Small tables with named rows and columns. After each table, cells are looked up by row and column.

tilon:
         bur  pafogos  vol  dagul
sakas     70       48   47     72
punepiz   69       64   63     70
rar       44       33   38     44
lak       19       71   80     17
vopim     46       55   57     45
lelubo    70       66   66     71
mevova    56       59   60     56
muve      30       46   53     29
gamur     49       72   75     49
lol       54       38   40     54
div       76       85   86     78

muve, pafogos -> 46
punepiz, dagul -> 70
div, vol -> 86
lak, dagul -> 17
vopim, vol -> 57
rar, dagul -> 44
mevova, dagul -> 56
lol, bur -> 54
vopim, pafogos -> 55
div, bur -> 76
gamur, pafogos -> 72
Row with the largest bur: div

Table tar
         nak  lat  sakoser  muf  sef  luzimiz  sur  fifuv
debo     109  176      120  121  152      124  185    218
kanaves  108  175      119  120  153      123  185    221
fila     108  176      119  120  153      123  186    221
toturut   90  189      105  106  150      109  199    242
zore     196   46      188  204  204      220  110    183
livib    219  229      210  199  159      185  178     91
gafo     107  170      119  120  155      125  184    225
venupi   104  175      116  118  153      121  187    226
kupivi   183   83      178  189  189      200  127    176

zore, luzimiz -> 220
gafo, muf -> 120
kupivi, sur -> 127
gafo, sur -> 184
venupi, muf -> 118
kupivi, nak -> 183

paka
|  | vilun | suzok |
|---|---|---|
| lir | 2 | 17 |
| mun | -17 | 18 |
| tado | 32 | 21 |
| naz | -49 | 30 |
| vug | 4 | 16 |
| beg | 23 | -1 |
| ritobed | -2 | 22 |
| mez | 10 | 12 |
| zezu | -70 | -7 |
| noluvu | 22 | 16 |
| kap | 9 | 54 |

vilun of noluvu is 22
vilun of mez is 10
suzok of naz is 30
suzok of kap is 54
suzok of tado is 21
vilun of kap is 9
vilun of beg is 23
suzok of vug is 16
suzok of zezu is -7

zavigut =
,dobilo,pavizuz,riri,lufame,digu,lepu,nanel,gom,lurir,losu
rusi,54,50,46,30,69,32,51,59,66,48
suses,31,61,54,34,60,39,70,44,52,56
litarap,50,35,44,60,53,68,33,70,61,57
tigud,86,68,63,65,52,49,60,48,51,46
pibaso,23,58,56,41,54,48,69,44,48,61
vav,86,61,63,73,49,58,52,56,51,47
zomegom,28,57,53,33,60,41,66,46,55,57
dakobim,79,51,55,76,47,68,41,61,53,52
tov,41,70,61,43,55,42,77,39,47,55
dadu,70,62,64,79,42,70,57,49,44,55
geb,72,75,67,57,52,43,71,42,47,48
rorof,71,74,64,50,56,37,71,42,50,45
dip,57,35,44,61,55,68,31,70,62,56
katuber,63,72,68,70,46,59,70,41,41,54

What is the dobilo of zomegom in zavigut? 28
What is the pavizuz of litarap in zavigut? 35
What is the riri of katuber in zavigut? 68
What is the gom of pibaso in zavigut? 44
What is the losu of katuber in zavigut? 54
What is the lurir of dadu in zavigut? 44
What is the losu of tigud in zavigut? 46
What is the pavizuz of rorof in zavigut? 74
What is the lufame of zomegom in zavigut? 33
What is the lurir of vav in zavigut? 51
What is the riri of zomegom in zavigut? 53
What is the losu of dip in zavigut? 56
What is the riri of pibaso in zavigut? 56
What is the lurir of geb in zavigut? 47
Row with the largest lufame: dadu

Table vivugu
	viv	mer	sazoze	pev	sedur
nunane	24.654	27.031	62.880	25.131	63.811
pemagu	72.071	71.939	81.261	73.919	71.587
nadesa	73.989	74.108	81.591	75.966	71.809
rozubib	72.821	72.769	81.535	74.649	71.450
gedet	77.299	74.440	93.308	77.840	87.169

pev of rozubib = 74.649
sazoze of gedet = 93.308
mer of nunane = 27.031
mer of rozubib = 72.769
sazoze of pemagu = 81.261
sazoze of rozubib = 81.535
pev of gedet = 77.840
sedur of gedet = 87.169
viv of nadesa = 73.989

vigeb =
|  | sagege | fufutif | punudu | nodo | fegu | nuzad | vuz | lim | notano |
|---|---|---|---|---|---|---|---|---|---|
| dimelir | -726 | 624 | 4903 | -2964 | -1829 | 1242 | 842 | -3306 | 1373 |
| boz | -494 | 1360 | -2931 | 4844 | 3178 | -1190 | 358 | 3872 | 79 |
| nemonos | -1163 | 781 | 2483 | 774 | -59 | -458 | 760 | -1353 | 265 |
| dufinut | -3625 | 9206 | -4485 | -1388 | -2196 | -9393 | 374 | 5389 | 5072 |

What is the nodo of boz in vigeb?
4844
What is the nodo of dimelir in vigeb?
-2964
What is the sagege of boz in vigeb?
-494
What is the punudu of nemonos in vigeb?
2483
What is the punudu of dimelir in vigeb?
4903
What is the nuzad of dimelir in vigeb?
1242
What is the lim of boz in vigeb?
3872
What is the lim of nemonos in vigeb?
-1353
What is the fegu of dimelir in vigeb?
-1829
What is the lim of dimelir in vigeb?
-3306
What is the fegu of nemonos in vigeb?
-59
What is the nuzad of boz in vigeb?
-1190
What is the vuz of dimelir in vigeb?
842
What is the fegu of dufinut in vigeb?
-2196
What is the fufutif of boz in vigeb?
1360
What is the vuz of nemonos in vigeb?
760
What is the notano of nemonos in vigeb?
265
What is the sagege of dufinut in vigeb?
-3625

